(in the rows, 128 means zero)
Each named turn below is shown by a few rows before and after it. Which turns, in which order, take the first row of each later pair to the second? The first pair is answered.
turn z338:
[145 104 143 138 156 115 119 120 141 129 136 149 123 127 114 100 109 148
 101 150 137] -> [148 104 134 122 122 109 135 111 156 112 122 145 153 126  93 119 105 121
 115 106 119]
[105 112  95 109 133 125 121 116 100 131 115 126 126 150 137 148 124 135
 147 119 162] -> [109 118  92 113 117 130 119 133 105 132 118 116 134 156 132 157 131 127
 141 109 159]
[146 142  95 141 171 142 101 172 106 153 157 107 104 160 152 129 140 156
 103 147 158] -> [114 102  83  98 161 109 147  65 120 121  99 156 113 117 136 125  97 159
 156 108 125]
[127 106  95 127 124 141 123 149 154 121 139 122 139 133 158 130  91 153
 152  64 131] -> [134 111  99 142 139 148 112 166 146 133 154 111 124 144 168 126  97 162
 134  89 143]
turn z505:
[117 117 136 134 114 131 138  73 112 141 103 150 138 106 129 108 126 137
 147 129 117] -> [121 110 147 139 116 127 153  84 127 130 106 160 128 116 123 110 116 108
 134 125  97]
[132 141 169 155 116 148 138 170 158 127 137 118  96 118 126 168 141  66
  86 134 114] -> [137 149 150 162 141 158 121 185 147 141 151  99  99 121 135 168 152  91
  80 146 140]
[147 130 115 138 130 119 162 158 181 120 128 126 137 133 113 133 102  51
 118 101  96] -> [162 143  94 151 165 128 147 183 173 132 152 114 135 144 120 125 111  74
 105 117 124]
[129 134 122 110 111 133  95 149  83 152 132 106 131 141 147 152 171 134
 148 139 150] -> [121 125 134 103  85 128  99 132  83 147 116 113 139 129 140 156 163 127
 158 134 138]
turn z399:
[131 141 104 146 190 105 152 129 170 130 163 134 132 114 121  93 110 137
 116 150 113] -> [126 114  83 114 174  96 169 114 158 103 142 150 128 133 122 127 103 105
 135 108 103]
[123 117 144 131 119 125 136 133 132 126 114 126 127 115 119 134 127 112
 126 120 111] -> [124 128 130 131 122 128 129 138 125 134 117 110 144 111 118 137 136 128
 132 115 123]
[127 122 163 154 133 137 109 162 105 124 150 145  85 142 161 157 140 125
 102 169 150] -> [124 101 129 117 110 129 114 151  86 111 130 148 103 157 157 193 146 109
 127 117 148]
turn z685:
[ 93 131 137 124 108 125 126 124 154 111 121 158  89 103 127 121 135 108
 162  94 152] -> [ 99 151 129 131 102 133 116 143 155 121 133 129 117 102 119 122 150 128
 166  86 168]
[138 154 102 150  79 171 114 201 128 138 130  78 170 127 149 145 152 109
 126  91 153] -> [118  88 134 135  87 151 141 159 114 101 104 152  81 152 178 151 112  53
 121 115 116]
[138 142 128 110 166 138 143 165 157 148 124 112 140 131 115 126 138 114
 119  84 104] -> [134 129 129 106 166 143 130 173 129 149 126 117 118 153 137 143 147 104
 112  94 113]
turn z496:
[117 151  86 116 151 116 147  66 154 117 100 122 187  72  83 105 102 183
 167  97 129] -> [118 168 148 164 152 143  94 119 112 168 134 102 148  80 122  87 139 213
 128 190 162]
[122 149 141 138  95 140  96 145 114 152 141 104 146 113 139 132 162 159
 133 148 143] -> [109 120 134 109  74 132 109 123  93 130 114 123 138 126 146 158 155 131
 151 120 125]
[141 128  75 114 136 132 135 161 137 118 133 119 140 147 120 150 134 105
 127  85 136] -> [142 145  91 135 146 139 122 180 141 132 152 108 137 144 124 132 147 123
 111 114 146]
Now pairs of rows:
Between the rows of a pair lie two turns.
[137 146 114 139 136 130 154 133 168 126 138 119 132 128 117 106 116 128
 119 110 117] -> [135 135 114 138 137 128 159 126 160 116 134 130 118 135 120 109 110 119
 114 110 110] -> z505, z399
[129 108 132 122 114 124  98 121 127 107  99 133 118 111 125 119 138 148
 173 141 117] -> [136 111 129 126 117 122 107 118 156  95 101 135 121 108 110 113 126 136
 172 133 107] -> z496, z505
[134  83 194 162 113  99 103  95  89 144 141 118  59 103 164 120 147 112
 108 199 118] -> [149 113  65 112 124  83 147  61 150 110 128  86 176  85  90 135 123 129
 165  59 116] -> z399, z496
[118 112 169 138  93 131 122 100 111 135 123 115  89 131 153 131 127 136
 117 172  95] -> [129 116 164 142 111 132 127 120 117 131 136 114  76 143 153 130 127 126
 105 178  98] -> z505, z505
[114 135 126 142 163 122 103 100 104 157 124 122 115 105 159  97 131 193
 135 157 155] -> [119 128 123 107  88 105 154 100 156 109  99 127 152 112 106 136 114 102
 147  71  93] -> z338, z505
[139 137 124 152 134 145 123 202 144 140 183 101 141 173 132 168 153  94
  89  99 141] -> [134 120 104 128 124 134 141 183 145 122 162 115 149 175 121 183 141  74
 106  60 127] -> z496, z496
[ 98  96 143  96  92 108 155  66 136 115  91 168 129 104 116 123  96 110
 154 120  90] -> [105 150 139 125  97 134  97 109 104 172 118  98 175  88 126 104 150 191
 151 154 155] -> z399, z496
[138 153 161  89 131 130 107  65 128 158 100 145 147  92  88 113 105 138
 129 146 144] -> [151 173 145  93 115 147  83 117 110 171 115 110 166 115  87 135 142 137
 119 134 164] -> z505, z685
[123  96 146 121 125 104 171  67 156 116 126 154 126 110 129 119  97 136
 138 130  98] -> [127  98 125 110 119 107 173  71 153 109 122 149 140 121 124 134  99 134
 147 104 100] -> z496, z399
[118 134 133 127 106 113 179 109 167 125  99 105 128 125 117 119 121 111
 123 137 128] -> [119 132 115 114 101 129 151 137 119 140 101  83 130 156 142 147 149 121
 129 138 160] -> z399, z685
